Each row has a name. Each question is about the rows just above it.

[  0  -2  -6 -16 -15   0  -2   0  -1  -6  -1 -10  15   1   2   0  -1  23
 -21  -1  -2] : <42>
[  1   1  -5  17   0  -1  -1   0  -1  -4   0  -4  -5   0  -4   1   3 -21
  21   0  -1] : <40>
[  0   0   5 -19   9   0   0   1   0   1   0   8 -23   1  -2  -1  -1 -21
  19   1   2] : <123>
[  1  -1 -19  -6 -38   0  -2   0  -1 -16  -1 -35  40   0  -1   0   0  14
  -8  -2  -2] : <48>
[  0   1  20  -4  26  -1   0   1   0  17   1  29 -32  -1  -3   3   2  -5
  -4   2   0] : <64>
[ -1  -2  -7   2 -12  -2  -3   0  -3  -6  -2 -11  11  -1   0   4  -1   0
   1  -3  -3] : <98>
[ -1   2  21   3  46   0   4   0   5  13   2  48 -51  -1   4   2  -1   0
   4   1   5] : <129>
[ 0 -2 -6 -3 -9 -1 -1  0 -2 -7 -3 -9  5  1  0 -2  0 -9  1 -2 -2] : <136>
[  0  -2  -6 -16 -15   0  -2   0  -1  -6  -1 -10  15   1   2   0  -1  23
 -21  -1  -1] : <212>
[  0   0   3  -8   7   0   0  -7  -1   2  -1   8   0   1   1   2   3  18
 -13   0  -1] : <70>
[  0   0   5 -19   9   0   0   1   0   1   0   8  -4  -1   4   0  -2  24
 -22   0   0] : <4>
[ -1  -1 -12   2 -17   0   0  -2   0 -10  -3 -11  11  -4  -2  -1  -4   0
  -1  -2   0] : <100>
<98> without one entry, shuffled: [ -2 -12  -1  -3  -3  -2   0 -11  -3  -1  -7   0  -6   4   0  -3  -2   2
  -1  11]. Gone:
[1]
Which entry of <70> is missing from [  0   1  -1   3   0   0   2   7   0 -13   3   0   1  -7   8  -1   0   2
  18  -1]?
[-8]

[-20  25  -7  -3  -2  -1]  <13>
[-18  26  15  -4 -17  27]  <66>
[-20  25  -7 -21 -18  20]  <125>
[-20  25  -7  -3 -18 -17]  <131>
Shuffled <66> with one entry gone: [-18  15 -17  27  -4], missing
[26]
Which entry of <13> is missing from [ -2  -7 -20  25  -1]?
[-3]
Shuffled <13> with one entry gone: [ -2  -1 -20  25  -7], missing
[-3]
Which entry of <66> is missing from [-17  15  27  -4  26]?
[-18]
<125> without one entry, shuffled: [ 20 -21  -7  25 -18]. Gone:
[-20]

[ -2  40 -39  38   1  39  20  32  13] -> <43>
[ -8  25 -22 -31   4 -20 -49  11  12] -> <26>
[ -8  25 -22  24  -8 -32  -2   9  23] -> <107>
[ -3  20 -24 -30 -23 -17 -46  11  22] -> <33>
[ -3  20 -24 -30   1 -17 -49  11  19] -> <39>
Which entry of <26> is missing from [ 25 -22   4 -31 -20  -8  12 -49]?
[11]
Shuffled <43> with one entry gone: [ 40  20 -39   1  13  -2  39  32], missing
[38]
Which entry of <33> is missing from [-46 -30  20 -23  -3 -24  11  22]?
[-17]
<33> without one entry, shuffled: [ 20 -23 -46 -17 -30  22  -3  11]. Gone:
[-24]
Which entry of <43> is missing from [ 38 -39  40  13   1  -2  32  20]?
[39]
Which entry of <107> is missing from [-32  24  -8  23  -2 -22  -8   9]?
[25]

[ 17 -14 -15  -7 -25   1  33 -14  -5   4 -13   0  -6]  <24>
[ 17  42  -3  -7 -25   1  33 -14  -5 -13 -13   0  -6]  <91>
[ 17  -2  32  -8 -23 -14  18  -3 -25  31  -1  -4   6]  <101>
Which entry of <101> is missing from [ 32 -14  -4  18   6  -2 -23  17 -25  -8  -3  -1]?
[31]
Which entry of <101> is missing from [ 32 -23  -1  -2  -8  -4   6  17 -14 -25  31  18]?
[-3]
<101> without one entry, shuffled: [-14 -23  -8  17   6  -3  32 -25  -4  -2  31  -1]. Gone:
[18]
Which entry of <91> is missing from [ -5 -13  -6 -13  42  -7  17  33   0  -3   1 -25]?
[-14]
Which entry of <101> is missing from [ 18 -14  -8  -1  -3  32  31  17   6 -23 -25  -4]?
[-2]
Which entry of <91> is missing from [ 33   1   0  17 -13  -5 -25  -6 -13  -7 -14  42]?
[-3]
<24> without one entry, shuffled: [ -6   4  33   0  -7 -14 -14 -13 -25  17   1  -5]. Gone:
[-15]

[ 17  11  12  35  23  12   6  -1   0 -38 -32  13  16  14  17 -41   4 -22
   3  15   1   2   4  14] = <11>
[-24  -7 -26  -5  -1  -2 -21  -3  -6 -28 -24 -25 -25 -27 -26 -32  -5 -18
  -1 -27  -2  -3  -2 -27] = <60>
[-20 -11 -22 -41 -23   3  -3   1  -2 -26  -9 -22 -23 -24 -22 -28   1  -5
  -5 -24  -1  -2   2 -21] = <68>
Whose row is [ 17  11  12  35  23  12   6  -1   0 -38 -32  13  16  14  17 -41   4 -22
   3  15   1   2   4  14]?
<11>
Which entry of <11> is missing from [-32   1  12  14   0  12  15   6  11   4  23  17  16 -22   4   3  17  14
  35 -41  -1   2 -38]?
[13]
Which entry of <60> is missing from [ -5 -25 -18 -21  -3  -6 -24  -2 -26 -28 -25 -24 -27  -1  -1  -2 -26  -7
 -27  -2  -5 -27  -3]?
[-32]
<60> without one entry, shuffled: [ -2  -1  -3 -24 -27 -27 -25  -7 -27 -32  -1  -2 -25 -24 -26 -26  -5  -3
 -21  -2 -18 -28  -5]. Gone:
[-6]
<11> without one entry, shuffled: [ 17   1 -38   3   0 -32   4  17  15  14  16  13  35  23  12 -22  11  12
  -1 -41  14   4   2]. Gone:
[6]
Which entry of <11> is missing from [ 15  11  14 -22  35  12  12 -41   3 -32  17   6   4  13   1  16  17   4
 -38  14   0  -1  23]?
[2]

[ 24  34 -10 -13  44  14  26   2  11] : <35>
[-20 -24   9   8 -33 -10 -18  -5 -25] : <82>
[-14 -22   5 -13 -24  -9 -14  -1  -6] : <57>
<82> without one entry, shuffled: [-24  -5   8 -18 -20 -10 -25 -33]. Gone:
[9]
Shuffled <82> with one entry gone: [-18 -10 -25   9 -33  -5   8 -20], missing
[-24]

[-22 -34  26  -1  -7 -31  14  -7  29  41 -51] = <163>
[-25 -30  22  13   5 -20  27   7  27  49 -50] = <6>
[-22 -33  26  -2  -8 -31  13  -7  28  41 -51] = <130>
[ 22  32 -26   5  12  34  -9  11 -29 -38  51] = <67>
[-11  14  13  -8 -10  19 -19  -6 -10 -19 -14] = <99>
[  6  14  -3  -8 -10  19 -18  -7 -10 -19 -14] = <87>
[  6  15  -3  -8 -10  20 -19  -7 -10 -20 -15] = <165>
[ -7 -16   3   9  12 -22  20   8  11  21  17] = <47>
[  9   8   2  -9   6   4 -12   5  -7   1  11] = <80>
[ -9  -8  -2   9  -6  -4  12  -5   7  11 -11] = <72>
<72> without one entry, shuffled: [  9   7  -9  -8 -11  -4  12  11  -2  -5]. Gone:
[-6]
Shuffled <130> with one entry gone: [ -2 -51  26  -7 -22  28 -33 -31  41  -8], missing
[13]
Shuffled <99> with one entry gone: [-14 -10 -10 -19 -11  -8 -19  19  13  -6], missing
[14]
Shuffled <80> with one entry gone: [  1 -12  -7   9   4   5   8  -9  11   6], missing
[2]
<163> without one entry, shuffled: [-34  29  -7  26 -31 -51  14  -1 -22  -7]. Gone:
[41]

[  0   8  22 -10  -3  10   0   3  -4   2  24  21   6  20   9 -36   7   7
   6  -9  -6  -9   8  27  -8  -8  -4   0  20 -17   4  -7  -1  -6   3  10
 -21   0 -17 -14  -7  16 -18  -5 -12  -3  17   5   2   4 -10] = <112>
[  0   4   5 -17  -5  -9  -3  19   3   4 -27 -36  -5  16   1   0  -4 -11
  -2   7 -13  -4  -5  -2  -1  -4   0  -2  26  -6   1  -6  -1   2  -3  -6
   3  16   6  -5  -7 -13  -3  -2   4 -11   8  10   0  15  -2] = <16>
[  1 -26  -6  11   4  16   1  11  -3  10  23 -50   5  10  15 -31   1   1
   1 -10  -6   6  -7   2  -4 -13  -6  -6  20  -1   3   6  -8   4   8  15
  -5 -14  10   8   9  25  -4   1   1   0 -14  -7  -1  11  -2] = <128>
[ -3   3 -11  -2   0  -1  12  13   9  12  -1   6   3 -15  -1  -7  -2  -3
   3  -2   0   5  -6   8   2 -25  -1  -3 -27  11   6  -1   0 -14 -16  20
  24  -7   2  -6   1   4  -9  -6   2   6  -3  11  -3   6   2] = <61>
[ -1  10   2  32  -6   3   8  -3   0   8  14  -3  -5 -32   4   6  -1   9
  -4 -10  -4  -3   0  -1  -1  -1 -12   1  17 -12   0   3 -19   1  -6  13
  13   0 -31  11   3   7  -3   3  11  -6 -16  -1   3  17  10] = <9>
<61> without one entry, shuffled: [ 12  24 -27   5  -2  -7 -15   3   2 -25  -3  11   2   6  -1   2   0  -1
  -3  -7   0   4   1 -11  -6  11  -2  -1  13  12  20   9  -3   6  -2 -16
  -6  -1   6 -14   2  -3   0  -3  -6   8  -1   3   6   3]. Gone:
[-9]
<61> without one entry, shuffled: [ -1   9   6  -3   6   0 -11  -1  24  -1   2  -2   0  -7 -15   2   3   6
  12  -9  -3   6   2  -3 -16  -3   0   8  11  -3  -2  11  12   2  -6   4
  20   3 -25 -14   5   3  -1  -2 -27  13  -6  -6  -7  -1]. Gone:
[1]
<128> without one entry, shuffled: [  8   4  -2  -6 -50  -6   1  -4   4 -14   0  -5 -10   1   1  10  25  -6
  15  11  -1  -6  10   8   3  -1  -7  11   1  11   2  -4  10  -3  -7   1
   1  15   9  20 -13 -26  23  16   6 -14 -31   1   5   6]. Gone:
[-8]
Which entry of <9> is missing from [  8  -1  -6  -1  -6 -16   9   4  -5  -3 -32   3  32  13 -10  11   0  17
   1  14  -1 -19  -1   2  -4   3   1  -3   7  13  -3  -6  17  -1   3   0
  10   8  10  -1 -12   3  -4   3  -3   6 -12   0  11   0]?
[-31]
Which row holds [  0   8  22 -10  -3  10   0   3  -4   2  24  21   6  20   9 -36   7   7
   6  -9  -6  -9   8  27  -8  -8  -4   0  20 -17   4  -7  -1  -6   3  10
 -21   0 -17 -14  -7  16 -18  -5 -12  -3  17   5   2   4 -10]?
<112>

[-29 -13 -13 -11  -8   0 -46   3] = <30>
[-18  -4 -38 -41  17   9  10   6] = <56>
[ 8  7  3  2  3  0 14 15] = <5>
Shuffled <56> with one entry gone: [ -4   6 -41 -18 -38  17  10], missing
[9]
<56> without one entry, shuffled: [ 17  -4  10   9 -38   6 -41]. Gone:
[-18]
Shuffled <5> with one entry gone: [14  3  2  0 15  3  7], missing
[8]
Which entry of <56> is missing from [ 10 -38 -18   9  -4   6  17]?
[-41]
<5> without one entry, shuffled: [ 3  7  8  0  3  2 15]. Gone:
[14]

[  0 -33 -10 -12 -53 -32]  <52>
[ 11 -33 -10 -14  12 -35]  <94>
[  0   1 -10 -15   8 -35]  <105>
Shuffled <105> with one entry gone: [  1 -35 -15   0 -10], missing
[8]
Which entry of <105> is missing from [-10   1   8 -15 -35]?
[0]
<52> without one entry, shuffled: [-12   0 -32 -33 -53]. Gone:
[-10]
Shuffled <52> with one entry gone: [-33 -32 -12 -10 -53], missing
[0]
Which entry of <94> is missing from [-10  11 -14 -33  12]?
[-35]
Which entry of <52> is missing from [  0 -53 -10 -12 -32]?
[-33]
Shuffled <94> with one entry gone: [-14 -10  11 -33 -35], missing
[12]

[-11   1  -5  17] -> <95>
[-11   1   1 -12] -> <85>
[16  0 -3 -4] -> <3>
[ 35 -11  -2  40] -> <103>
[ 35  -3  -2 -18] -> <12>
[ 35 -11  -2   1] -> <142>
Shuffled <12> with one entry gone: [-3 -2 35], missing
[-18]
Which entry of <103> is missing from [35 40 -2]?
[-11]
Which entry of <85> is missing from [-12   1   1]?
[-11]

[  3   4  -2 -22  10  12  13  12  -4   6]  <59>
[ -2  -6  -3 -17  -5  -5  -7  -5  -3 -18]  <146>
[  0   0  -8  24  -9 -10  -9 -10  33  -7]  <93>
[  1   0 -25 -26  13  15  14  15 -27   3]  <109>
[ 2  1 21 20 25 25 27 25 15  8]  <45>
[-11  -9   1   1  -7  -9 -12   0   1  -3]  <135>
[ -4  -3  -8  -7 -40 -42 -44 -41  -9  -8]  <18>
Which entry of <45> is missing from [15  8 25  1 25 25 21 27  2]?
[20]
<45> without one entry, shuffled: [ 8 27  2 15 25 25  1 25 20]. Gone:
[21]
Shuffled <93> with one entry gone: [-10  -9  24   0   0  -8 -10  33  -9], missing
[-7]
Which entry of <45> is missing from [ 8 20 25  1 25  2 27 21 25]?
[15]
Which entry of <59> is missing from [10 -4 13  4 12  3  6 12 -2]?
[-22]
Shuffled <146> with one entry gone: [ -3  -5  -6  -5 -18  -2  -5  -7  -3], missing
[-17]
Shuffled <45> with one entry gone: [ 1  2 20 25 25 21  8 27 25], missing
[15]

[-21 -20 -10 -19 -18 -25 -16  15] -> <75>
[-33  38  24 -12 -22  47  42  16] -> <118>
[ 31 -48  -2  -9  24 -33 -44   0] -> <51>
[ -3  19 -40 -42  23 -26  -2 -25] -> <182>
[ 34 -29  -8   8  -9   5 -41 -21] -> <97>
[-28  22  -4 -32 -33 -15  40 -27] -> <83>
[ 37 -13   7  14 -12  27 -18 -17] -> <172>
[ 23 -45  15  -5   7  42 -17  32] -> <41>
[-16  40   8 -19   2  -9  20 -28] -> <155>
<182> without one entry, shuffled: [-25 -40 -42  19  -2  23 -26]. Gone:
[-3]
Which entry of <97> is missing from [ 34   8   5  -9 -21 -29 -41]?
[-8]
Which entry of <172> is missing from [-17   7  14  27 -12  37 -13]?
[-18]
Which entry of <83> is missing from [ 40 -33  22 -27 -32 -15  -4]?
[-28]
Which entry of <83> is missing from [ 22  -4 -27  40 -32 -15 -28]?
[-33]
Shuffled <75> with one entry gone: [-19 -20  15 -25 -21 -18 -16], missing
[-10]

[  2 -29  -2   0  15   1  -2 -30   1   9 -15  -8   0  22   7   7 -23  -3
  13   7  -9  -5  -8   2   9   5   8  13   0 -14  -6  -5  -9  14   6 -38
  -6   4  -1  -5  -3  -4  -6  15  16  -5   7   5  -4  -4 -19   3   7 -22
   1  -3  22  20  -6 -11  13] -> <31>
[  3  28 -10   2  -5 -19   4  27 -43  -2  -6  -6 -11 -22  -1   6  -9  13
 -12 -16  10  -2   2  -1   1  -7  -3  -7  -3  25 -31 -11   1  22 -12   0
   8  12   1  -5  -9   2   5 -11  -8  -3  14  12  -4  -9   1   6 -12   0
   0 -11  13  12  -3 -19   4] -> <38>
[ 11   9 -16  18  -6  -6  18  25  18   7  14   5   3  -5  16 -11  23   7
  -3 -13  -3   5   5  -2   0  -2  -2  -4  -2  -3   6  -9  -4 -21   0 -15
 -14   2  -2 -15  11  -7  -2   5   6   1   5   8  -9   0  22 -13   9 -12
   7 -14 -18  34  11  22  -4] -> <69>
[ -5  -2 -33   2   0   0   5  -2   5   2   6  -1   6  30  10  -6  -3  -2
  15  -2 -25  -4  -4  14   5  12  -4   6   3 -24   1 -10  -6  -7  -1 -19
  -6  -3  -3   7  12  -5 -14  19   1  -5   4   3 -12  12 -12 -13   5 -30
  -4  -7  10  17 -10   8   8] -> <21>
[-13  27 -34  12   3  20  -4   2   3  -4   1 -10   2   1   0  13  -6   9
   4   3 -10  -2   6  10 -11  -5   7  -7  -4   5 -16   6   2  18   8  -5
   5 -15   1 -11  -9 -16   1 -11   1  12   3  -4 -12  -6  -3 -19   7 -12
  -1   5  -3  25  12  25   4] -> <140>
[-13  27 -34  12   3  20  -4   2   3  -4   1 -10   2   1   0  13  -6   9
   4   3 -10  -2   6  10 -11  -5   7  -7  -4   5 -16   6   2  18   8  -5
   5 -15   1 -11  -9 -16   1 -11   1  12   3  -4 -12  -6  -3 -19   7 -12
  -1   5  -3  25  12  25   4] is in which row?
<140>
<69> without one entry, shuffled: [-14   7   5  14  18  18   5   9 -21  16  -7  -2   8   0  -6 -18  -2   7
   3 -14  -9 -12 -15  18   0  -9  -3   5  -4 -13 -15   0  -2  11 -13   1
   6   7  -3  -4  22   9  11  11   5   5   6   2  34  -2  -6 -16  23  25
  -2 -11  -4  -2  -3  22]. Gone:
[-5]

